One turn sends every row of this set to another row. A few are shown first. Where does it send the rows asked after them?
lefu: [ -1  11   2  -3   5   1   1   6  -5   4 -10   3  -3  -8  -3  -6  -5   0
 -12  10  -5   2   3]
vedob: [ -2  -3   8  -7   5  -1  10 -11   4 -13   4   7  -8  -8  -4  -4   3   6
  11  -6  12 -10  -9]
Nilel: [ -1   7   1  13   2  -1  -4  -4   1  -5  11   7  -4  -2  -2  -4   7 -12
   2 -10  -1   8   3]
poza: [  1 -11   3  -3  -4  -5  -6  -5   4  -7  13  -5  -5   5   8   8   5   7
   0   2 -13  -3 -11]
mano: [  0   0   9 -12   0  -2   3  -3   0  -3   0   3   5  -6  -7  -3   7   1
   5   9  26  -8  -4]
lolo: [-1 -9  8 -9  0  1  7 -7  2 -8  5 11  4 -7  4  5 10 -4  5  7 20 -7 -2]
Lek: [ -3  -2   1  -6  -7   5   7  -4  17 -10   1   1   8  -2  11  -4   7   5
  -3 -11 -16   1  -8]
tor: [ -1  -5   4 -20   1  -4   0  -9   2 -10   5  10   1  -7  -4  -5   1  11
   1  -8  12  -7  -8]
vogu: [  5   0  -3   6  -2   0   7 -10   3  -6   1 -15 -10   1   1  -3  -3   4
  -6  -3 -14  -3  -7]
pez: [-13   5   1  13   0   3   4   3  15  -4  -7  -2   9   1  -5  -1  17  -9
  -3   8   2  -7  -2]
kek: [ -8  15  -6  -4   2   5   4  -2   5 -11  -9  -5  18  -5  -1  10   4  11
  -8   4   8  -2   0]
golud: [  7   5   4   1 -10   3  -7  -9 -11  -4  -3  -6   6   0  -5   8   5   8
  -8  -7   6  11 -11]
giban: [  0   3  13   8  -5   2   4   1  -1 -12 -11   4  -5  -6   6   6   6  -2
  -5  -2  -1  17  -8]
gobez: [-7 -7 -1  3  3  2 -5  2 -2 -3 -2 -9  3  8 10 10 11 -8 -6 10 -1  3  8]
zuzot: [  1  -3   9  -7   5  -3   5  -6  -6  -3   2   1 -12  -5  -8  -7   2   2
   9   6  16  -9  -8]
Mut: [ -8  -8   4  -4  -6  -1   0   2  19  -8   0   6   8   2  11  10  15   4
  -1   7  -6  -4 -16]
lazar: [ -1  -9  -4 -14  -3   4  -7   2   3   6  -8   1  17   7  10   0   8   7
  -7  -4  -6   3  -2]
tazu: [ -6  -4  -2   5   4  10  11 -10  -7  -5  -6  10   8  -1   3  18   8  -1
   5   1 -10   0  -5]
ver: [  2   2  -3  12   6   9  12 -11   3   2  -5   6   1  -6   4  -1  -3  -4
   7  -1  -7  -7   8]
zeva: [  0   4  -6   7  -3   1   2  -6   6   7 -12 -10   3   5 -15 -10   3   5
  -7   1  -1 -11  -8]
dof: [  3   6  -7   4   6  -6  -8   0   0   1  -5  -4   2   4   1  -7  -3   2
  -4 -11  14   9   7]
leti: [ -2  -5  -1  -5  -1  -3  -8   4  10   7 -12   0   7   9   7   6   8   9
  -6  14   8  -8  -9]
fel: [  0 -12   6 -18   1  -3  -2  -7  -7  -7   7  12  -3  -6   3   1   4   2
  -3   1  11  -3  -3]
rano: [  3   4   0   8  -7   8  -4 -12   3   1   1   8  14  -2  -9   1  13  -2
   2 -15   3   2  -9]
ponut: [ -2  11  -4  -3  -2   2   3  -5   6  -5   7 -10  21  -5  -5   0  -2   9
   4 -10  -1  -4   5]
kirik: [ -3   1   2   9  -2  -3   1  -2  26  -2   4   0  -1   0  -1  -7   6   1
   6   3  -3 -16  -7]
dab: [ -4   3   3  -9  -2  -1   0   4 -13   4   6   2   7  -2  -7  -2   1   2
  -2  -1 -17   6  -4]
purik: [ -1   4   1   7   1   1   4   0   9  -3 -20  10  10   0   6  -2   4   2
   1 -11  12   9  -2]
Nit: [  5  -6  -4  -4  -4  -6  -7  -7  12   7   4  -4   3   6  -5  -5   1  15
   3  -4  -6 -13 -13]
siv: [ -3  -2   1   6   4  -7  -4   2  11  -1  -1  -9 -11   4   8   3   1   0
  -2  17   3  -9   0]

fel turns into lolo
giban turns into purik
kirik turns into Nit
Now these:
pez turns into zeva
tazu turns into kek

One turn sends every row of this set to another row. A few are shown first. Where does it send the rows asked after them?
zis: [ 1  8 -5 -2  2  9 -4 21 -6  0  5  2  1]
Kini: [  9  -2  -7   4  23   2  13  15  -6  -7 -12   7  -6]
nosaf: [ 10 -11   2   3  19   8   9   5  -4   8  -2 -18  -7]
ragi: [ 11 -12   2   1  -1  13   2  10  -2  -8   2  -8  -3]
vus: [  7   7 -13   7   9  10   4   1 -10  17 -12  -4   1]
Zuf: [  9 -11   2   2  16   6   7   6  -5   7  -4 -20  -6]
linu: [ 14 -13   0  -2   1  11   8   8   0  -6   6  -7 -10]
Rubug: [ 15 -12   0   0   5  14  10   8   0  -6   8  -5 -10]
Vuten: [  9  20  -5   3   5   3   1   0  -6  -4  -2   2 -11]
sepud: [ 10 -11   1   2  17   7   8   5  -4   7  -3 -19  -8]
Movav: [  8  -3  -9   0  18  -2  11  15  -7  -8 -15   3  -8]
pefef: [  8  -1  -6   6  22   3  11  16  -7  -8 -14   6  -4]
zoso: [ 10   6 -13   8  13  12   9  -1  -8  18  -8  -1  -2]
guge: [ 12 -12   5   6   5  18   4  10  -2  -8   4  -5  -1]
pevis: [ 11   6 -15   5  12  10  10  -1  -8  18  -8  -2  -3]
felo: [ 5  8 -2  4 11 16  1 19 -5  2 11  8  0]
dev: [  9  21  -3   8  10   7   2   0  -6  -4   0   6 -10]
zaku: [ 2  8 -3  3  6 13 -2 21 -5  0  7  5  3]
rek: [ 8 20 -3  6  7  6  0  1 -7 -5 -2  4 -8]
sen: [ 15 -12   2   3   7  17   9   8   0  -6   8  -3  -8]
sokos: [ 10 -11   3   5  20  10   8   5  -4   8  -2 -17  -6]
Nop: [  6  -2  -7   3  18   0   9  17  -8  -9 -17   4  -3]
Nuri: [ 11 -12   4   4   2  16   2  11  -2  -8   2  -7  -1]
Divop: [  9   6 -15   3   8   8   7   0  -8  18 -10  -5  -3]
pudo: [  8   6 -14   4   7   8   5   0  -9  17 -11  -5   0]
sozad: [  8   7 -12   9  11  12   5   1  -9  17 -11  -3   2]
kogok: [  9  20  -6   3   7   3   2   0  -6  -4  -1   3 -13]
tubis: [ 14 -12   4   6   8  18   7   9  -1  -7   7  -3  -4]
ner: [ 7  7 -4  2 14 14  5 18 -3  3 14 10 -5]
Debir: [  8 -10   4   6  18  10   6   6  -5   7  -4 -18  -3]
Gubo: [  9   7 -12   9  13  12   7   0  -9  17  -9  -2   1]
zome: [  5   6 -10  -9   2   4   3  18  -4   2   9   2  -9]
komet: [  8   7  -8  -2  11  11   8  17  -3   3  15   8 -10]
num: [ 8 21 -4  5  5  4  0  1 -7 -5 -3  3 -9]
Zotot: [ 12 -13   1  -2  -1  11   5  10  -1  -7   3  -9  -7]
Beru: [  8 -10   2   3  16   7   5   6  -5   7  -5 -20  -5]
zaba: [ 10  20  -4   6  10   6   3   0  -6  -3   1   6 -12]
bal: [  6  -2  -8   1  17  -2  10  16  -8  -8 -16   3  -5]
sazu: [  8 -10   4   5  17   9   5   7  -6   6  -5 -20  -3]
terov: [  7  -2  -6   5  20   2  10  16  -8  -9 -15   5  -2]
vurap: [ 10  20  -6   4   8   5   4  -1  -5  -3   1   5 -13]
nelu: [  9  -3  -9   1  20  -1  14  14  -7  -8 -13   5  -9]
Rubu: [  7   6 -10  -7   6   7   7  17  -3   3  13   5 -12]
sef: [  9  -2  -9   3  22   1  14  15  -6  -7 -12   6  -8]
Dod: [ 10   6 -16   3  10   8   9  -1  -8  18  -9  -4  -4]
rugu: [ 2  7 -7 -6 -1  5 -1 20 -5  0  6  1 -4]
sevad: [  9 -10   4   6  20  10   7   6  -5   7  -3 -18  -4]
geta: [ 9 21 -3  8  8  7  0  1 -7 -4 -1  5 -8]

sevad turns into sokos
Zotot turns into ragi
Now these:
felo turns into ner
Dod turns into Divop
zaba turns into vurap
sef turns into nelu

One turn sends every row of this set to another row. A few are shown first. Where does it send the rows asked after them?
Feme: [-14  -8   7   5 -18   1  -2   9  -8  -1  11   9]
Dimol: [ -6   4  12   0  -6   9   5  -5 -17   5   0  -7]
famor: [-20   2   4   2 -15  -2  -9   4  -4   1   4   6]
muga: [-15  -3   7   3  -1   3   7   1   0 -15  -1 -11]
limi: [  5  -9   9  -5 -11  -7  10   0   4  -2  16   0]
risul: [  5  -1  -6  -3  -3  -3   2  12  -2  -7   8 -13]
popig: [ -9 -17   7  -4  -7 -11   4  15  -8  -2   5  -6]
rol: [  6  -3   6   5  -4 -12   5  -8 -11  -7  10   3]
Zise: [-11 -10  -4   3  -1  -4  10   4 -10   3  -1  14]
Zenu: [-2 -2 10 10 -6 -7 15 -9 -9 -1  4  6]
Sur: [-5  0  3 -2 -9  5 -6 -6 -3 17  2 -5]
vope: [ -8 -14  -1  -1  -2   6  -1  15   1  10  -2   2]
voleb: [-11  11   2   3  -4 -11   2   7 -14   7   4  -2]
vug: [-7  4 22  0  2 -1  2 11  1 -1  3  5]
tidop: [ -5  -2   6   0   5   4 -15   0  -2  -7   6   6]
Vafed: [ 7  6 -3  4  1 -7 10  1 -6  1  0 -9]
Zeg: [ 5 -1 -1  1  5 10 -4  8  2  5  0  4]
musor: [ -3  -2   6  -4 -11  -9  -2  10   9  -4  13   7]
Riku: [-10  -5   5  -1 -11   8  20   1  -3   2   6  -8]
namu: [ -6  -1  14  -7   2   9   7   4 -12   6  -7  -4]
pazep: [ -8 -14   6 -10  -4 -12  -1  -8  -4  -3  -2  -1]
Kof: [ -3 -16   2  -2  -2   2   4  14 -14  -6   2 -10]
ludo: [ -5   1  -2   2  11  -4  -5  -1  -2 -13   6   2]
Suro: [-12  -7   0   7 -17   5   9  -5   1   4  13   1]
mune: [ -8   2   2  -1  -1  -4  -5 -15   4   6   7  -1]

Feme turns into Dimol
Vafed turns into musor
popig turns into Zenu
Now these:
muga turns into pazep
Suro turns into Sur

